128 stands for zero in the data rows.
Some points:
118 192 107 209 139 120 126 113 148 160 147 128 140 122 144 156 114 115 85 132 140 140 138 133 138 103 120 122 115 140 163 112
90 115 133 124 104 107 138 104 130 137 145 147 113 108 110 127 112 107 111 151 99 128 112 115 106 117 101 126 189 108 156 132
115 123 112 142 139 124 120 129 125 161 157 128 129 145 129 108 112 154 123 159 150 135 147 137 152 222 121 187 110 139 107 97
165 126 114 120 100 107 108 129 151 140 128 148 129 141 105 150 123 117 147 113 114 136 149 133 139 173 128 134 159 123 110 164
124 104 150 127 150 124 121 123 147 95 144 122 132 111 89 106 140 157 142 133 98 131 139 118 138 140 116 121 179 124 170 118
126 124 121 191 164 122 112 141 169 123 148 113 112 116 119 109 118 106 138 156 109 117 128 129 125 122 106 171 153 156 88 105
174 138 145 103 128 113 90 115 126 147 122 114 128 106 118 113 114 110 98 81 122 179 119 108 119 103 141 163 135 121 137 141
114 123 92 133 132 146 135 144 106 101 117 153 144 140 131 93 102 113 103 124 103 137 104 125 169 150 181 110 106 101 114 127
83 101 180 157 168 106 102 130 111 184 179 119 133 112 93 137 137 148 104 139 97 132 132 128 105 167 105 125 86 110 123 120
124 111 121 138 111 139 127 119 126 130 135 164 118 165 169 145 100 97 127 130 164 141 130 99 123 115 108 113 103 181 120 137
145 127 141 135 138 128 138 115 82 162 156 115 130 148 143 119 150 115 126 149 126 112 160 108 118 111 125 123 153 120 118 150
121 103 172 126 136 122 126 115 134 114 118 187 120 135 109 88 152 127 184 146 140 152 120 142 136 130 135 121 124 113 91 152
176 122 103 155 127 113 134 140 145 132 133 125 134 131 101 115 127 154 131 131 131 140 121 117 118 101 112 98 114 114 153 120
155 119 85 139 124 141 143 135 115 118 128 123 106 124 116 102 138 111 120 124 102 139 102 112 121 169 127 119 160 128 111 104
161 113 168 117 127 160 140 127 106 151 123 132 133 138 161 132 146 157 142 125 121 103 134 135 88 140 102 110 116 135 150 80
104 148 110 117 124 114 113 123 103 106 109 178 109 150 94 101 117 121 132 102 154 131 82 95 127 133 169 116 107 91 107 133
79 107 103 132 95 100 108 134 108 127 120 96 133 105 133 96 108 197 192 92 144 126 112 116 122 115 116 113 143 120 184 111
133 161 145 100 117 84 139 114 117 176 134 109 155 145 136 99 96 110 168 139 125 121 138 101 119 79 132 112 216 109 126 134
164 110 133 107 107 95 109 138 91 122 115 107 143 94 134 133 106 134 66 113 144 85 130 119 146 122 131 101 104 114 77 146
122 147 140 111 127 112 140 95 115 140 125 136 172 160 142 132 122 167 121 119 130 148 106 155 195 169 147 118 114 120 122 150
118 116 201 120 154 129 118 102 181 110 147 103 125 113 128 123 105 154 115 172 106 144 95 97 138 105 111 142 110 120 94 101
157 103 135 109 131 86 200 163 105 140 119 113 103 109 146 130 126 148 112 124 144 143 126 124 129 97 117 167 92 118 146 100
170 104 99 127 121 111 141 128 108 150 143 129 141 101 133 135 136 96 169 170 112 146 128 148 109 122 96 122 124 139 102 110
82 118 122 125 103 123 119 96 112 107 99 183 107 153 99 101 115 121 98 79 114 112 121 114 104 94 119 115 109 108 113 97
158 120 105 114 113 117 149 120 115 107 102 104 130 94 130 110 113 124 125 137 96 162 114 124 196 146 105 114 103 110 125 124
139 99 120 204 162 114 128 94 136 134 144 129 115 142 105 126 125 177 138 94 159 97 143 147 145 115 101 171 147 111 110 125
155 122 147 130 159 149 131 126 160 152 140 127 134 115 126 104 142 111 151 132 238 119 128 129 128 168 117 104 123 114 116 183
114 91 96 160 146 103 128 115 147 88 129 117 135 82 139 165 115 148 156 98 144 103 198 155 120 140 117 190 149 115 103 126
127 146 158 121 136 161 117 144 100 89 120 130 140 130 155 120 94 123 152 135 111 107 126 126 116 152 168 157 122 104 170 167
114 135 123 106 123 170 151 154 121 114 123 123 106 116 101 120 191 152 116 139 118 126 168 141 145 54 181 134 104 106 102 135
164 102 172 113 146 133 120 123 136 145 154 134 128 111 139 108 105 118 159 108 115 126 156 136 160 150 132 142 116 125 130 136
113 129 149 101 118 127 167 160 123 98 93 167 97 121 114 186 132 136 87 172 159 96 139 117 121 150 108 155 119 108 120 166
156 118 154 123 157 131 162 122 133 154 158 129 102 142 148 98 173 129 124 86 109 115 138 117 133 125 140 154 136 138 162 118
130 118 171 103 181 114 109 107 128 98 123 80 131 134 149 116 157 143 94 123 113 99 146 115 129 119 141 121 93 123 100 115
131 182 159 151 170 128 148 168 113 150 145 141 107 109 127 104 126 128 115 139 184 138 113 165 138 153 110 110 126 153 125 89
114 136 102 107 134 121 100 112 127 148 140 195 125 142 128 129 103 119 173 180 107 99 130 111 114 100 131 121 147 126 109 126
103 115 105 113 92 112 141 115 187 103 166 175 105 151 109 146 127 193 161 110 127 94 116 86 122 131 120 105 119 133 142 122
164 108 133 134 112 125 161 143 123 122 134 128 114 134 107 123 123 148 114 121 126 128 118 119 115 174 163 143 123 129 178 117
123 126 130 131 143 127 130 123 111 111 94 88 112 106 119 143 110 99 201 130 127 147 107 138 115 117 93 124 80 166 103 131
170 141 102 117 116 126 116 101 117 144 114 93 148 138 141 122 113 129 123 116 105 99 126 110 133 112 117 128 96 91 108 119
118 124 107 164 135 143 138 104 117 121 108 128 131 92 122 128 136 117 169 125 150 106 181 130 121 136 120 110 138 102 174 139
127 178 132 113 106 127 86 119 104 152 137 161 95 141 138 145 169 125 186 148 102 126 134 128 121 126 128 130 93 134 150 164
96 142 123 111 134 104 115 115 115 170 137 124 93 109 141 115 143 116 86 149 109 130 91 151 86 122 142 165 152 123 175 177
124 172 118 117 106 113 155 125 129 104 123 132 112 105 152 119 148 162 99 115 144 165 146 159 178 141 121 121 117 188 117 117
176 120 99 133 101 146 103 116 108 117 113 136 130 130 130 146 162 116 130 115 123 158 107 137 126 142 140 143 128 146 118 118
95 124 96 97 99 117 112 108 113 184 126 144 90 114 172 176 130 122 109 171 122 87 136 111 141 164 122 90 140 129 161 109
140 137 134 120 111 124 181 155 146 145 122 124 103 132 122 153 117 180 132 141 169 133 131 152 139 118 125 125 120 162 120 149
162 155 139 126 158 103 162 130 119 117 115 123 186 160 154 111 139 148 117 125 89 119 134 117 109 132 149 124 138 113 155 115
100 168 124 115 119 126 108 116 157 127 167 90 115 122 116 139 131 97 206 160 89 105 134 130 131 108 126 106 89 138 155 132
107 114 142 153 150 132 112 112 117 106 92 189 114 161 118 117 110 76 115 120 121 132 149 159 108 111 153 124 103 141 127 122
137 138 119 104 111 102 134 131 178 132 155 140 137 133 124 106 128 164 105 136 124 142 190 175 110 158 184 140 127 132 140 113
123 113 145 118 141 106 129 119 153 97 126 125 157 135 117 128 111 142 119 148 114 126 133 143 96 101 138 165 110 125 191 127
130 138 113 125 121 177 163 184 174 165 136 114 139 129 153 114 134 121 156 103 144 161 103 147 99 152 108 119 135 128 123 117
81 106 107 109 92 149 93 118 95 179 127 102 161 144 112 108 109 152 132 95 145 153 121 132 148 88 121 136 112 213 118 117
125 116 178 112 148 150 113 136 93 131 108 119 146 144 99 139 106 137 108 138 134 117 157 137 138 120 146 144 225 120 133 78
141 93 141 140 110 131 120 127 159 106 115 105 131 128 110 124 138 93 115 176 94 146 126 162 197 153 160 150 178 140 125 115
129 117 109 117 136 110 121 114 119 117 95 155 106 143 124 150 103 161 132 122 94 188 161 157 97 145 109 117 118 118 94 125
85 114 110 132 109 108 177 143 136 111 110 151 91 160 96 90 96 96 117 117 108 139 98 128 116 107 174 111 124 109 97 102
135 129 105 180 165 128 128 122 129 115 116 96 130 138 135 121 110 129 118 217 172 141 128 121 150 122 130 116 134 114 140 183
109 123 185 123 154 121 125 138 106 181 151 137 127 107 123 110 108 115 156 156 103 93 109 105 135 84 126 121 108 129 134 118
120 135 120 133 109 128 126 117 136 146 135 123 197 156 196 119 178 112 125 146 134 129 83 91 119 122 101 175 105 64 139 101
138 117 161 148 166 125 116 112 127 135 105 127 118 114 135 145 127 158 158 117 117 112 96 112 147 134 187 115 169 130 121 158
123 205 139 145 142 119 126 144 118 131 142 116 144 122 128 119 117 101 113 115 115 121 146 134 160 143 100 110 137 125 141 136
103 187 81 220 156 121 130 114 97 158 104 117 120 116 93 144 111 152 113 95 126 101 146 99 125 138 120 157 116 119 151 124
178 133 125 124 91 91 132 100 114 108 106 151 128 145 117 113 109 114 130 108 116 102 89 98 166 140 94 104 133 111 99 128
127 115 158 82 148 106 132 118 162 108 134 106 120 119 124 137 122 123 128 108 162 131 107 114 149 91 106 114 125 147 183 127
114 180 122 124 116 114 159 163 122 104 131 153 146 178 104 151 133 120 120 119 126 175 126 168 154 97 93 123 116 108 102 112
170 176 125 119 110 122 117 101 99 127 119 115 113 107 119 133 125 93 119 113 112 150 120 154 100 107 111 124 105 110 105 100
91 232 161 94 115 122 110 100 132 110 105 110 130 125 114 112 138 154 136 134 134 106 113 99 89 190 110 150 123 144 116 96
136 117 140 139 132 124 132 137 114 148 138 143 129 163 119 122 115 159 108 141 153 181 140 160 126 148 116 113 150 121 134 174
131 112 118 95 122 151 130 118 112 119 99 108 118 93 102 98 183 110 107 146 119 115 179 178 104 103 124 123 163 121 114 121
115 127 114 132 125 125 103 115 144 139 138 126 133 136 107 137 230 99 126 145 117 107 140 139 126 111 93 131 156 130 101 118
130 111 158 122 110 133 190 147 100 115 79 99 139 95 95 167 160 120 128 135 118 154 118 129 148 146 153 129 114 110 167 117
137 107 119 94 115 163 121 141 108 111 134 156 135 170 138 136 115 99 143 102 143 135 109 149 147 151 97 126 127 171 151 118
131 121 136 141 121 117 109 127 159 89 124 124 180 160 144 105 192 127 114 147 173 122 152 142 105 98 126 97 125 124 162 113
136 161 118 131 137 114 125 113 104 145 152 120 160 150 154 139 114 135 167 114 119 168 164 202 112 112 165 114 129 112 116 106
73 136 127 111 108 141 133 140 104 114 96 132 114 114 111 84 104 113 121 103 133 174 138 164 166 149 162 122 101 108 119 135
140 148 101 136 93 186 138 142 179 112 162 118 118 84 114 112 113 130 111 163 123 124 146 149 116 108 106 136 98 124 147 127
122 110 116 123 116 120 139 151 115 101 93 118 191 154 128 102 106 112 112 111 107 91 120 112 98 127 102 117 120 226 118 162
118 130 93 134 136 141 90 125 134 99 115 138 122 142 181 155 120 218 128 141 124 128 87 125 109 121 106 107 174 137 137 159
120 112 145 171 163 140 113 133 124 91 92 151 111 122 201 179 115 136 113 103 98 135 105 140 100 95 153 114 139 130 125 106
172 112 99 119 93 131 103 137 122 146 154 96 108 88 98 119 117 93 104 109 147 95 118 82 96 123 196 95 111 114 100 83
144 128 131 114 108 146 114 138 144 115 147 114 156 128 155 201 127 98 116 93 142 154 116 149 126 109 164 133 141 123 128 178
151 119 115 143 130 112 162 168 124 112 121 128 97 127 124 124 191 123 159 123 113 114 116 119 138 129 149 160 128 132 123 157
98 94 117 115 134 136 176 152 115 155 155 120 197 146 134 135 126 126 106 127 142 134 92 93 107 99 104 109 127 175 126 128
102 109 152 125 104 137 132 124 136 123 166 113 85 97 166 178 115 106 113 96 128 132 136 132 104 142 108 80 160 95 105 157
94 112 136 148 147 117 117 109 105 110 127 96 139 86 113 124 224 132 125 127 132 154 63 96 119 153 172 112 118 163 84 117
150 132 138 134 107 136 105 112 154 146 152 142 143 143 158 135 121 174 122 159 129 126 133 138 128 124 206 124 119 154 87 134
114 112 99 126 128 140 118 122 147 133 115 123 111 128 124 132 115 105 111 144 122 143 150 143 128 125 137 81 130 103 154 112
121 167 115 120 118 105 153 90 147 149 153 115 135 119 112 108 99 108 116 120 108 103 117 111 105 140 133 125 143 173 110 239
There is one direction along which these points spread out most. For each point below, how far along it does it lie, from 0 to 99? 50 is the average, and the first point above lies past it. One standard deviation of the points above along it is 16.
102 150 115 131 134 173 106 134 121 102 118 111 136 127 115 145 105 138 108 174 171 109 145 116 173 136 117 124 156 146 164 98 -> 61
117 104 110 110 112 145 155 157 133 167 141 142 163 153 122 186 144 122 123 103 150 103 121 123 179 116 134 200 128 120 123 111 -> 49
151 185 104 158 161 111 158 157 145 92 121 127 134 112 130 140 124 116 148 97 132 96 137 112 179 145 112 131 123 131 119 95 -> 48
112 117 127 96 127 147 114 139 133 132 150 135 112 153 126 203 126 98 124 134 128 155 119 129 108 155 119 101 156 109 136 138 -> 51
102 97 121 136 119 102 115 114 143 121 113 82 188 196 183 88 141 89 111 100 123 93 152 128 144 167 121 118 112 103 118 123 -> 47
152 127 123 106 135 148 78 115 103 107 95 166 106 150 98 115 124 120 121 125 141 146 108 95 153 127 103 141 109 119 123 145 -> 28
187 98 115 120 104 141 65 102 118 128 113 114 115 104 94 118 94 127 103 103 110 101 132 135 112 103 86 118 116 120 125 118 -> 44
106 115 162 106 180 127 136 123 207 163 168 137 115 104 124 168 116 126 92 83 114 127 110 119 119 144 154 119 101 134 125 124 -> 60
145 113 112 137 120 182 149 153 101 123 131 144 124 135 166 119 113 128 119 112 137 158 114 128 112 117 116 120 134 182 132 130 -> 38
92 137 135 116 111 96 109 120 151 114 112 132 114 109 213 138 163 102 147 151 119 139 151 96 123 122 142 133 139 189 106 126 -> 58
105 135 142 133 132 255 127 218 130 143 128 134 132 140 123 108 140 146 121 110 96 103 136 91 129 119 101 159 148 105 95 171 -> 54
156 122 144 125 147 168 116 151 125 160 113 115 117 107 112 121 115 123 196 129 122 139 123 138 95 123 124 118 137 111 132 101 -> 60
155 108 150 154 150 140 148 165 134 107 118 141 117 151 116 176 132 141 144 133 138 114 165 124 104 140 155 116 99 139 149 152 -> 55
110 113 117 124 122 105 133 106 150 94 141 106 110 109 114 150 99 107 143 151 216 109 124 117 111 110 129 229 134 114 112 111 -> 64
115 98 99 124 106 128 100 143 143 124 137 128 104 96 119 95 150 124 99 133 135 129 126 143 122 104 102 115 139 101 181 176 -> 57
